The rows below come in pairs that one turn or mirror swaps. Which row does each named row swap with?
The rows were stretched afterwards, more along some directions than others.
Mori: [ 18   9  29   9  25 -15  -7   2  -1   8   2   7   7  -3  27 -23]
Nakid: [  8   9  25  -2  -6  -2 -22   5 -26   9  14  -9  21  31   1  -1]
pipef: [ 10 -26   0  -4  -8   7 -11 -16  -9 -13   5  10   7  -7   7  14]
Lege: [  1 -18   0  24  25 -23  -8  -1  23  14  10  29 -25  -7 -14  -2]
pebe: [  6   0 -15  -1  -2  -4  20   7  18  -1  -6   8 -26 -25  -1  14]
mezov: [  0   9  17  -4  -5  10 -19  11  -9  10  10 -13  17  40  -6   2]
Zotu: [ 13 -23  -3  -3   6   0 -10 -14   0  -5   6  13  -6 -13   4  11]
Gogo: [ -9   1  34   7   3   2 -15  14 -17   7  17  -4  12  28  -3  -7]
nad: [ -7  -5  27 -11  10  -3   6  22   1 -23  -3  -5  13   5  12  16]
zeti: [ -6  -7  27  -8  16  -4  10  24   4 -20  -1  -2   5   5  12  22]
Nideg: [ 24   7  21   4  20 -14  -8   1  -7  13   7   3   5  -9  23 -26]
Rora: [ -3   9 -22  16   7  -8   4  -3   1  -3 -29  10 -14  -2   5  28]
Dono: [ -4 -10   3  25  33 -24  -8  14  26  11   6  27 -27 -12 -23   1]
zuvef: [-16 -12   1  24  26 -15 -18   3  22   5  -5  30 -28  -7 -16   1]
mubo: [ -9  -8   6  11  -8   4  -3   8   4   4 -22  -3  14   3   5  14]
bufur: [ 22   8  23   9  28 -16  -5  -1  -6   9   4   6   6  -4  26 -20]
tuke: [ -2  16  29   6  -3   8 -33  12 -17  21   0  -8  18  28  -2  -8]
Bofin: [ -4  -5  24 -12  11  -6  12  24   3 -19   0  -5  10   2  11  16]
lorek: [ -8  13 -17  12   4 -14   7   4   8  -8 -31   7 -21 -15   2  10]
Soges: [ -8  -6   1  26  46 -18 -10   9  29  11  -5  32 -25  -5 -21  -2]
votem: [  1  -3 -13  28  23 -29  -5  -1  14  17   4  28 -30 -19 -12  -5]
rig: [ -5  -9  13  10  -3  14 -13  14   6   6 -21  -5  15  16  -3  30]
mula: [ -3   5  22  -3 -12   6 -25  12 -14  15   7 -14  23  20 -13 -16]
Totog: [  8   1 -18   5   6  -7  16   5  23   3  -8  13 -27 -25  -2  14]
tovo: [ -6  11 -17  12  13 -14   7   2   7  -7 -28   9 -23 -14   3  16]
lovug: [ 11 -25   4  -4   7   2 -15 -10  -9 -15   7  12   3  -4   7  18]
safi: [  2  -8   9  29  19 -22   3   1  35   9   5  44 -27   1  -5 -12]
zaboz: [  7  -4 -11  -4  -7   0  19   9  22  -6  -8   5 -18 -23  -4  13]
maseb: [  5  12 -19  19  11 -11   8   4   5  -3 -27  13 -19   0   3  31]
fanup: [  4   4  35   6 -11   5 -14   8  -7   1  10  12  20  41   5  -1]
ribu: [ 18   3  30  -5  16  -9 -10   2 -13   5   8  -5  15   0  23 -18]
Gor: [ -8  -7  11   8 -14  15  -7  13   0  -2 -22  -8  17  14   0  26]
tisu: [-14 -22   4  17  10  -6   2  -5   9   2  17  22 -29 -10  -9  -8]
gada: [ -5  11 -19  20  13 -13  10   4  12  -4 -31  13 -26 -12   2  19]
zov: [ -1  -1  24  -7  20  -6  12  24  10 -22  -5   0   2   4  10  21]
tezo: [  2   7  31   7   9  11 -15   4 -26  14  21  -4   7  35   5   3]
Bikob: [  8  -2 -19   0   5  -8  20   7  21  -1  -5  10 -25 -23  -3  20]
nak: [  1   1  27   7   4  -2 -27  12 -24   9  12  -4  24  29  -1  11]
Kilit: [  3  13  22   1  -3   0 -22  18 -18   8   9  -8  15  21 -12   3]
Vuf: [ -4  -8  -7  24  18  -9  -5  -2  11  14  11  25 -32   1 -17   6]
kuvu: [ -7 -10  13   5 -10  15 -11  12   3   7 -19 -10  18  10  -1  22]
dini: [ -6   7  21  -5 -17  15 -25  13 -15  10   0 -11  27  20 -14 -12]
zinu: [ -6 -12  10  11 -13   5   0  14   6  -2 -19  -2  13   4   1  16]
kuped: [ -5  -8  -4  20  39 -18 -15   4  20   9   1  25 -24   2 -22   7]
zita: [-16 -12 -11  15  27 -23   2   3  31  -6   3  25 -34  -5 -15  -5]
bon: [  9 -21  -1  -2  -6   6 -12 -15  -5 -13   1  14   2  -6   8  15]

rig swaps with lorek
Gogo swaps with Vuf
tezo swaps with tisu
tuke swaps with zuvef
mezov swaps with zita

